Each row has a name. Each question is about the rows just above it.

bos: [-41   4 -10   3 -14]
tosam: [10 -1 -1 -1 -1]
Pobo: [32 -3  8 -3 11]
Vor: [-42   4 -10   3 -14]
Nipup: [37 -3  9 -3 13]
Katu: [34 -3  8 -3 12]
vako: [53 -5 13 -4 18]
didif: [26 -2  7 -2  9]
Zafi: [35 -3  9  1 12]
gisi: [-26   2  -7   2  -9]
fon: [0 0 0 0 0]
The value that tosam holds more than once:
[-1]
The entry that follows [10]:
[-1]
The value that fon holds more than once:
[0]

gov: [ 1  0  3  4  1 17  1  3  0  7  1  4  1  3  1  2  4  2  6  1  0  0 17  0
  0  1  1  0  7  0  2  0 13  0  0  1  4  1  3  5  6  2  0  8  1  0  1  3
  0  4  0 31  0  2  3  1]
sisam: [ 5  0  0  2  6  2  1 -1  5  4  0  1  4  1  2  0  1 15  5  2  1  4  4  0
  5  0  0  1  2  0  2 20  0  0  4  1  0  2 -3  3  1  1  0  1  2 13  0  0
  0  3  2  4  1 12  1  0]
ful: [ 1  0  2 -2  1  0  0  2  4  4 -1  0 -1  5 11  1  1  5  5  1  2  0  3 -1
  3  1  1  1  1  0  4  6  1  0  1  8  0  8  5  4  3  0 -1  1  1 14  0  0
  0  9  3  5  1 17  7  0]
vula: [ 7  1  0  1  0  0  1  1  4  0  0  0  3  1 19  0  0 36  8  1  5 -1  1  0
  3  1  1  1  0  0  7 13  2  0  1 11  0  9  1  1  2 -1  1  1  1 16  1  1
  0  5  2  5  2 19  0  0]
magu: [ 1  0  4  0  3  1  0  1  4  2  0  0  3  2  1 -1  1  9  3  4  3  7  5  0
  5  0  0  2  3  0  5  4  3  0  1  5  0  0  6  2  3  2  2  1  2  8  1 -1
  0  3  3  1  0  3  5  1]
mub: [ 0  1  2  0  2  1  1  8 32  3  0  0  1 -3 22 -1 11 -1  0 36  3  0  2  2
 25  1  0  1  4  0  8  3  0  1  1  2  0 32  1  2  3 33  0  0  1 40  0  0
  2 39  3  1  1 22  2  0]
Burud: [ 0  0  1 15  1 29  1  3  1  6  0  1  0 18  1  1 14  1  6  3  0  0  8 -1
  1  1  1  1 10  4 10  2  5  0  3  2  1  1 14  0 15 -1 -2  0  0  2  1 -1
  8  6  1 15  3  5 11  0]
gepit: [ 0  1  1  3  0 33  1  2  4  1  1  1  0 16  1 -2 15  2  3  3  0  0 33  2
  2  2  0  1 19  2  1  0  6  0  0  1  7  0 16  5  5  4  1  3  1  1  2  3
  3  7  1 12  1 -5  9  0]
kare: [ 0  0  3  0  1  1  1  6  5 -1  0  0  2 22  8  4  5  2  2  4  2  2 11 -1
  7  1  1  0  2  1 10  1  2  0  0  4  1  2  9  4  3 16 -1  2  3  7  1  3
  0 39  5  3  0  5  3  0]
dadob: [ 0  0  1  2  1  6  0 -2  1  2  0  1 -1 11  9  2  2  1  5  1  2  0 27  2
  4  3  0  0  1  2 11  0  8  0  2 14  4  0 28  3  4 -3 -1  2  1  5  0  1
  0  6  1 20  2  5  5  1]
Whose row is [ 0  0  3  0  1  1  1  6  5 -1  0  0  2 22  8  4  5  2  2  4  2  2 11 -1
  7  1  1  0  2  1 10  1  2  0  0  4  1  2  9  4  3 16 -1  2  3  7  1  3
  0 39  5  3  0  5  3  0]?
kare
Whose row is [ 7  1  0  1  0  0  1  1  4  0  0  0  3  1 19  0  0 36  8  1  5 -1  1  0
  3  1  1  1  0  0  7 13  2  0  1 11  0  9  1  1  2 -1  1  1  1 16  1  1
  0  5  2  5  2 19  0  0]?
vula
Which row holds [ 1  0  4  0  3  1  0  1  4  2  0  0  3  2  1 -1  1  9  3  4  3  7  5  0
  5  0  0  2  3  0  5  4  3  0  1  5  0  0  6  2  3  2  2  1  2  8  1 -1
  0  3  3  1  0  3  5  1]?
magu
What comes right after [40] in the named rows?
[0]
The entry that follows [25]:
[1]

niv: [ 15 -27 -27 -27]
Letu: [7 8 1 1]
mis: [ 14  -3  24 -11]
keve: [  2   6 -22  11]
kemo: [-22 -26 -23  52]
bubaz: [  6   6 -13  26]
les: [ 0  0 -2  0]
Nuv: [-18  -2 -28  50]
Buk: [ 15   6  48 -44]
Lonin: [-21   0   3  27]
The row with [  2   6 -22  11] is
keve
What comes right after [-26] in the named rows?
[-23]
Repeated in les:
[0]
Right after [-21] comes
[0]
Repeated in niv:
[-27]
What comes right after [-18] in the named rows?
[-2]

rumev: [-29  34  20  36 -22 -10  47 -24 -18  25 -17 -20 -48]
pivez: [ -7   3  40  -7   0   0 -11 -31   1 -42 -26  -3  -2]
nivod: [-24 -16 -17 -30 -16 -16 -33  41 -16 -16 -16  34 -16]
Potem: [ 17  16  22 -12  47  11  36 -15  -4  10  40   3 -46]
Mez: [ -7  42  21 -17  16 -36  29   7  41  23  11 -45  24]
Whose row is [ 17  16  22 -12  47  11  36 -15  -4  10  40   3 -46]?
Potem
The entry that follows [17]:
[16]
Repeated in nivod:
[-16]
Whose row is [-29  34  20  36 -22 -10  47 -24 -18  25 -17 -20 -48]?
rumev
The entry that follows [7]:
[41]
What comes right after [21] in the named rows?
[-17]
Right after [-31] comes
[1]

Pob: [  2  20  29 -18 -18]
vitep: [-13 -15 -17  38 -13]
debe: [ 22  -2 -10 -18  40]
rezon: [ 44 -11 -13   1 -17]
lema: [ 21 -21 -26  27 -14]
Suvu: [ 32 -11 -11  12 -31]
kom: [-10  30 -10  30 -10]
tedu: [29  3 28 28 28]
fise: [-14   2  -4 -10  46]
riton: [-44  13  18   3  -5]
libal: [ -9  -3 -12  -4  47]
The value that tedu holds more than once:
[28]
What comes right after [-2] in the named rows?
[-10]
Right after [-44] comes
[13]
The row with [ 44 -11 -13   1 -17] is
rezon
The value that vitep holds more than once:
[-13]
The value that Pob holds more than once:
[-18]
Whose row is [29  3 28 28 28]?
tedu

tinu: [ 43 -10  47  15  -5  17   8  18  36   2  28  34  16   2  47  32  48  43
  21  13]
Vod: [ 24   1   0   1 -23 -27   6  22  -5 -37  14  17   8 -40 -10 -25  22  25
  24 -30]
salu: [ 23   1   1   1 -23 -26   5  21  -9 -36  13  16   7 -39 -11 -25  20  23
  22 -30]
mirol: [-52  43 -36  -1  43   6  11 -11 -19  29 -29 -29   3  31 -39 -15 -53 -34
  27  14]
napas: [ 40 -31  43   0 -30  -4  -8   8  28 -26  16  28   4 -25  39  42  48  44
  16  -9]
The entry that follows [29]:
[-29]
Whose row is [-52  43 -36  -1  43   6  11 -11 -19  29 -29 -29   3  31 -39 -15 -53 -34
  27  14]?
mirol
Whose row is [ 40 -31  43   0 -30  -4  -8   8  28 -26  16  28   4 -25  39  42  48  44
  16  -9]?
napas
The entry that follows [-34]:
[27]
What comes right after [40] in the named rows?
[-31]

zagev: [ -9  -7 -13  -7  39  -6  10  -8  -7  -9  -1   4  -2 -49  -9  -8 -10 -10
 -24  -8 -10  45 -37  11   9  -4 -10   8]
dis: [ 23  -5  21  -9  34  22   8  19  -7  20 -33 -36  -2 -42  -5  -6  24  20
 -26  -7  -7  44 -32   7  10  -6  -9 -26]
musu: [-28   6 -27  13  31 -32 -15 -27   8 -26  36  35 -11 -29   8  10 -27 -31
 -14   7   8  20 -18 -16 -16  13   7  32]
Dobe: [-25 -19 -22 -16   4 -26  16 -20 -12 -24  34  38  14  -5 -18 -21 -30 -26
  -2 -26 -21  -2 -12  20  19 -18 -23  34]
nodim: [-17  11  15  14  39 -14 -15 -17  15 -16  16  18 -15 -47  12  13 -19 -20
 -30  15  15  37 -34 -19 -18  13  17  16]
bugop: [-14  25 -16 -21  25 -12  22 -11 -18  25  16  17  16 -35 -25 -22 -14 -12
 -19 -24 -23  29 -29  23  25 -22 -24  19]
Whose row is [-28   6 -27  13  31 -32 -15 -27   8 -26  36  35 -11 -29   8  10 -27 -31
 -14   7   8  20 -18 -16 -16  13   7  32]?
musu
Whose row is [-25 -19 -22 -16   4 -26  16 -20 -12 -24  34  38  14  -5 -18 -21 -30 -26
  -2 -26 -21  -2 -12  20  19 -18 -23  34]?
Dobe

kevik: [ -3  -3 -18  -3  -3]
Fivi: [-19  36 -30 -28 -19]
Tigoz: [-12 -12  16 -24 -27]
Repeated in Fivi:
[-19]
The entry that follows [36]:
[-30]
The entry that follows [-28]:
[-19]
Repeated in kevik:
[-3]
The value that Tigoz holds more than once:
[-12]
Which row holds [-19  36 -30 -28 -19]?
Fivi

gake: [ 30  -6  -3  -6 -25   2   1   5   4   0  23  10  16  34  10  18  -3  38]
Suf: [ 21   5  -6  -8 -23  13   4   1   6  14  22   6  16  45   1  25  -3  43]
bazom: [ 14 -12 -21   0  21  -2 -18 -14  46  -1  -7   6  26  -2  -8 -10 -18  22]
Zivuv: [ 34  -5  14  14  33 -11  35  35  44  16  -3 -11  16  15   5   3  -9   9]
The row with [ 21   5  -6  -8 -23  13   4   1   6  14  22   6  16  45   1  25  -3  43] is
Suf
The entry that follows [-23]:
[13]
The entry that follows [3]:
[-9]
The row with [ 34  -5  14  14  33 -11  35  35  44  16  -3 -11  16  15   5   3  -9   9] is
Zivuv

las: [ 12   4 -10  -1  13   5   4   8   2  -1  -9  20 -16  -9   6  -7  -2 -10
  -9 -13   8  13]
lakaz: [ 12   4 -10  -1  13  21   4   8   2  -1  -9  20  16   6  -4  19   3   7
   9  21  -9  -1]
dabe: [-27  10   9  21   3 -13  -2  -9   5   5   9 -26  24  25  -3   7  11  25
   2  14  10 -11]
labo: [ 12   4 -10  -1  13   5   4   8   2  -1  -9  20 -16  -9   6  -7  -2 -10
  -9 -13  15 -18]
rup: [-26  -5   3 -10  -9 -19   2 -14 -15  -2   4 -39  10  12  -4 -11   3   5
  -4  -3   2 -18]
Whose row is [ 12   4 -10  -1  13   5   4   8   2  -1  -9  20 -16  -9   6  -7  -2 -10
  -9 -13   8  13]?
las
Whose row is [-26  -5   3 -10  -9 -19   2 -14 -15  -2   4 -39  10  12  -4 -11   3   5
  -4  -3   2 -18]?
rup
Whose row is [-27  10   9  21   3 -13  -2  -9   5   5   9 -26  24  25  -3   7  11  25
   2  14  10 -11]?
dabe
Whose row is [ 12   4 -10  -1  13   5   4   8   2  -1  -9  20 -16  -9   6  -7  -2 -10
  -9 -13  15 -18]?
labo

Zuba: [-28 -28  21 -28  41]
Muna: [-31  34 -13   0  33]
guzud: [ 31  -1  -1  -1 -37]
sipib: [-28 -27  32  -4  41]
The entry that follows [31]:
[-1]
What comes right after [0] in the named rows?
[33]
Right after [-13] comes
[0]
The entry that follows [-27]:
[32]
Which value appears more than once in Zuba?
[-28]
Which value appears more than once in guzud?
[-1]

dizef: [ 17 -41  18  -6  13  17   1  21  -1  23  19  -3 -42  14  20  17  15   2
  -8  21  20]
Lorad: [ -7  -8  28  17   1  34   0 -16   1 -17  30  21 -16  26  14 -13  12   7
 -14 -18 -16]
giki: [ 10   2 -31 -17  12 -32  -1   8   6   9 -34 -18   5 -27 -27   4  -1   8
  -1  11  14]
pov: [-15  -3  18   0 -23 -11 -32  39 -31  36  -8  -7   5 -16   3  38 -24 -24
  31  39  15]
zag: [-12 -26 -11  -2  27 -12  14   0  23  -5 -10  -8 -29  -7  -4  -7  21  15
 -19  -9  14]
Besu: [-12 -26 -11 -13  27 -12  14   0  23  -5  15  17 -28  23  32  -3  15  11
 -13   1   5]
zodad: [-15  -3  -7   0 -23 -11 -32  39 -31  36  -8  -7   5 -16   3  38 -24 -24
  31  39  15]
Which row holds [-15  -3  -7   0 -23 -11 -32  39 -31  36  -8  -7   5 -16   3  38 -24 -24
  31  39  15]?
zodad
Which row holds [-12 -26 -11 -13  27 -12  14   0  23  -5  15  17 -28  23  32  -3  15  11
 -13   1   5]?
Besu
Whose row is [ 10   2 -31 -17  12 -32  -1   8   6   9 -34 -18   5 -27 -27   4  -1   8
  -1  11  14]?
giki
Right after [-14] comes
[-18]
Right after [28] comes
[17]

Nosol: [  5  28  14 -37  23  12 -39 -25  19 -35  22  -8  28 -11 -37 -24   4 -28
 -39 -13   9  14  -8  -5   9  22  27   0 -28  33  11 -12   1  -5 -37 -34
   8]
vof: [-14   4  -6  11   0  -6  19  14   5  22  14 -22  12 -21  23  16  -6  24
  13 -20  -6  16 -17 -22 -10  -3   5  19  22   8  -9 -22 -22 -23  22  23
  -7]
zusot: [-12  25   9 -19  21   8  -9  -2  16  -2  29 -32  31 -33  -4   0   0   3
 -17 -33  19  24 -24 -31 -10  18  21  16   2  32  -1 -35 -27 -31  -4   0
   4]
dus: [ 10   8   1 -16   4   0 -25 -20  11 -25   6  12  10  10 -26 -19  -1 -22
 -20   7   2   3   4  14  18   4  14  -4 -23  12   8  10  17  14 -26 -26
  -1]
Vub: [ 12 -17  22  22 -19 -11   8   0  -7   4 -16  27 -18  28   6   0  -2   0
  16 -11  -8 -11  18  26  16 -17 -11  -4  -1 -18   2  28  24  26   5   1
 -11]
Ruguf: [ -1 -32 -33  36 -36 -34  25   6   3  21 -10  24 -14  25  25   8 -27  17
  33  22   7   3   6   3  18 -38  -7   8  13 -28 -14  24   3  22  22  16
 -31]
dov: [  6  -6 -11   4 -10 -12  -6 -10   8  -7   1  15   1  13  -6  -8 -10  -7
   0  11   4   2   4  15  16 -10   6   1  -9  -2   0  13  16  15  -8  -9
 -11]
zumal: [  7   9 -12  19 -13  -8   9   3  -5   6 -10  17 -12  18   8   2  -1   4
  14  17  -5  -6 -12  17  11 -13  -8   0   3 -12   1  18  14  16   7   5
  -5]
Whose row is [ 12 -17  22  22 -19 -11   8   0  -7   4 -16  27 -18  28   6   0  -2   0
  16 -11  -8 -11  18  26  16 -17 -11  -4  -1 -18   2  28  24  26   5   1
 -11]?
Vub
Whose row is [  5  28  14 -37  23  12 -39 -25  19 -35  22  -8  28 -11 -37 -24   4 -28
 -39 -13   9  14  -8  -5   9  22  27   0 -28  33  11 -12   1  -5 -37 -34
   8]?
Nosol
Whose row is [-12  25   9 -19  21   8  -9  -2  16  -2  29 -32  31 -33  -4   0   0   3
 -17 -33  19  24 -24 -31 -10  18  21  16   2  32  -1 -35 -27 -31  -4   0
   4]?
zusot
Whose row is [ -1 -32 -33  36 -36 -34  25   6   3  21 -10  24 -14  25  25   8 -27  17
  33  22   7   3   6   3  18 -38  -7   8  13 -28 -14  24   3  22  22  16
 -31]?
Ruguf

Muko: [  1  -3  -1   1  -2  -7   1  -1   0  -2  -5   2  -1   2   0   3  -2   7
  -2   6   3 -13   0  -2   4  -2   8   2   7  -2   1   5   0   2  20  -1
  10  -1   3   3   6   1  -3   0   3  -9   1   0   8  -6   3  -2]
taf: [  1  -2  -1   1  -2  -7   1  -1   0   2  -5   2  -1   2  -2   3  -2   7
  -2   6   3 -13   0   0   4  -2   8   2   7  -2   1   5  -7   2   6   1
  10   3  15  -2  -3   0   5   3   1  -2   3   0  -2   2  -1  -8]
dop: [22  6 -4  3 -6  0  0 -1 -3  1 10 -4 -4  1  0 -1  2  3 -3 -5 -1  0  0 11
 -5  0 -8 -2  4  5  1  0  1  2 29 -2  4 -1 -8 -3 -1 -4  0  1  1 12  1  0
 -6  5  4  6]
koz: [ -1  -6  -4   6  -1   0   0  -1   1  -5   1  -9   3  -3  -2  -7  -1  -2
   2   2  -1 -13   0   4  -1  -6  -1   3  -4   0   4  -3  -2  -2 -19   2
  26  -1 -27  -2  -7  -1   2  -1   1 -16   1   0   8   3   7   0]
luzi: [  1  -3  -1   1  -2  -7   1  -1   0  -2  -5   2  -1   2   0   3  -2   7
  -2   6   3 -13   0  -2   4  -2   8   2   7  -2   1  -2  -7   2   6   1
  10   3  15  -4  -3   0   5   3   1   4   3   0  -2   2  -1  -8]
The entry that follows [-27]:
[-2]
Whose row is [  1  -3  -1   1  -2  -7   1  -1   0  -2  -5   2  -1   2   0   3  -2   7
  -2   6   3 -13   0  -2   4  -2   8   2   7  -2   1   5   0   2  20  -1
  10  -1   3   3   6   1  -3   0   3  -9   1   0   8  -6   3  -2]?
Muko
[  1  -2  -1   1  -2  -7   1  -1   0   2  -5   2  -1   2  -2   3  -2   7
  -2   6   3 -13   0   0   4  -2   8   2   7  -2   1   5  -7   2   6   1
  10   3  15  -2  -3   0   5   3   1  -2   3   0  -2   2  -1  -8] is in which row?
taf

sazan: [-13 -15 -10   9  -2   5  19  17   0  23  -8  -2   7  -7  -6  -5  -5   3
  -7 -12]
boku: [ 38   6  22  -1 -34  12 -30 -20 -20 -22  13 -20 -39 -20  27 -26 -25 -19
   8  34]
Dol: [ 24  35  41   6  22   7   2  -9  36   8  -1 -47  16  16 -18  26  34  27
  -1  -5]
pilas: [-19 -36 -33   2 -17   1   5  11 -33   5  -2  34 -16 -16  16 -30 -35 -23
  -2   3]
Zano: [ -2  -2   6  12  17   9  17  12  11  25  -7 -19   9  -1  11   2   5  11
   9 -11]
fik: [ 24  35  41   6  22   7   2  -9  36   8  -1   8  16   8 -18  26   8   2
   7  26]
senas: [ -4 -39 -29   1 -38   5 -10  -3 -48  -8   5  41 -38 -15  32 -47 -53 -37
   2  21]
lim: [-11 -12  -6  11  14   7  20  17   4  25  -8  -7   9  -6  -8  -3  -2   6
  -7 -13]
Lilof: [-18 -41 -36   3 -21   3   4  11 -38   5  -1  38 -21 -17  20 -36 -42 -27
  -2   6]
Whose row is [ -2  -2   6  12  17   9  17  12  11  25  -7 -19   9  -1  11   2   5  11
   9 -11]?
Zano
Which row holds [-18 -41 -36   3 -21   3   4  11 -38   5  -1  38 -21 -17  20 -36 -42 -27
  -2   6]?
Lilof
[ 24  35  41   6  22   7   2  -9  36   8  -1   8  16   8 -18  26   8   2
   7  26] is in which row?
fik
The row with [-19 -36 -33   2 -17   1   5  11 -33   5  -2  34 -16 -16  16 -30 -35 -23
  -2   3] is
pilas
The entry that follows [-23]:
[-2]
Repeated in boku:
[-20]
The entry that follows [23]:
[-8]

tefi: [-38  45  45  45  11]
Zel: [  4 -30  12 -30  47]
vifu: [-7 36 12 19 47]
Where do [  4 -30  12 -30  47] appear?
Zel
The value that Zel holds more than once:
[-30]
The entry that follows [-38]:
[45]
The entry that follows [36]:
[12]
The entry that follows [4]:
[-30]
Repeated in tefi:
[45]

mab: [-17 -10 -13  -7   4 -23 -11   4  -6 -14 -13  -6 -23  10  -9   3 -13  10
  -3   0  -7 -19 -19  11  -9  19 -15 -14  12 -10   0 -16 -19  -8   4 -18
  15  -9   3 -18  23  15  -1   2  -5  18  -8  -6  -4  -8 -17]
sav: [-19  -6 -14  -9   9 -25 -12   4  -4 -17 -16  -6 -15   7  -7   4 -13  10
   8  -4  -5 -19 -17  13  -9  22 -11 -14  14 -14   3 -21 -13 -13   3 -21
  14  -7   7 -24  25 -28  -5  11  -2  16  -7  -7  -5 -11  -6]
tig: [ -1 -18  -4   2  -7  -2   1   6 -14  -8  -2  -7 -35  14  -3  -3 -14   5
   6  16  -3  -7 -19   6  -7   7 -22  -7   7   1  -8   6   3   7   3  -2
  11 -10 -11   8   5 -27  12 -21 -13  20  -8  -4   2   7 -14]
lefaf: [ -6 -23  -9   0  -7 -10  -3   7 -17 -13  -6 -10 -46  19  -7  -3 -20   9
   8  18  -5 -14 -26   9 -11  13 -29 -12  11  -2  -8   2  -2   5   4  -8
  18 -14 -11   4  13 -39  13 -23 -16  28 -12  -6   1 -12 -19]
ton: [ -4 -20  -7   0  -3  -7   1   9 -18 -16  -7 -10 -42  18  -3  -3 -22   7
   8  17  -2 -11 -26  12 -12  14 -21 -12  13  -4 -10   1   0   2   3  -8
  14 -13 -11   4  11 -39  13 -18 -15  26  -9  -7   0   6 -15]
[ -6 -23  -9   0  -7 -10  -3   7 -17 -13  -6 -10 -46  19  -7  -3 -20   9
   8  18  -5 -14 -26   9 -11  13 -29 -12  11  -2  -8   2  -2   5   4  -8
  18 -14 -11   4  13 -39  13 -23 -16  28 -12  -6   1 -12 -19] is in which row?
lefaf
Whose row is [-17 -10 -13  -7   4 -23 -11   4  -6 -14 -13  -6 -23  10  -9   3 -13  10
  -3   0  -7 -19 -19  11  -9  19 -15 -14  12 -10   0 -16 -19  -8   4 -18
  15  -9   3 -18  23  15  -1   2  -5  18  -8  -6  -4  -8 -17]?
mab
Whose row is [-19  -6 -14  -9   9 -25 -12   4  -4 -17 -16  -6 -15   7  -7   4 -13  10
   8  -4  -5 -19 -17  13  -9  22 -11 -14  14 -14   3 -21 -13 -13   3 -21
  14  -7   7 -24  25 -28  -5  11  -2  16  -7  -7  -5 -11  -6]?
sav

bami: [ -2   0  -4   1  -4   3   2   0 -24  -1   0  -1  -1   4   3]
Fiv: [ 11  -1  30   3   3  -1   0  -5  -8  13   5  -1  -1 -21  -4]
mes: [-10   2  16   9   0   2   5  -2  -1   1 -13   2  -1   6   0]
sesip: [ -6   0   5  -4   0   1   7   2 -39 -10   9   1  -1   4  -1]
taz: [ 10   0   0  -3   1  -3  -6 -35  12  -5  -7   2  -2   9  -1]
Nibu: [ 3  0 -1  0  1 -1  7 -1 -5 -6 16  0  1 -7  5]
bosef: [  0  -2  14   1   1   5   3   8   6 -10 -19   1  -1  17  -5]
Nim: [  8   1   9   2  -2  -4  10   7   9 -37  27  -3   1  -7  -2]
Gekaz: [  2   7  -7  -1   0  -3  -9   4   4 -10 -14   1   0   2   1]
mak: [ -1   0   6  -1   1   2   5  16   1   6  -2  -1   0 -17   4]
Whose row is [ 10   0   0  -3   1  -3  -6 -35  12  -5  -7   2  -2   9  -1]?
taz
Right after [-24] comes
[-1]
What comes right after [11] in the named rows?
[-1]
Where do [ 11  -1  30   3   3  -1   0  -5  -8  13   5  -1  -1 -21  -4] appear?
Fiv

pelel: [-41  32  47  49 -24  13 -20  47]
Poz: [  3 -35  18  11  22 -43 -49 -17]
kun: [ 30  13  44 -49  49  41 -21   1]
Dar: [-50 -44  14   9  31 -49  42 -25]
What comes right after [-20] in the named rows?
[47]
The entry that follows [-50]:
[-44]
The entry that follows [-44]:
[14]

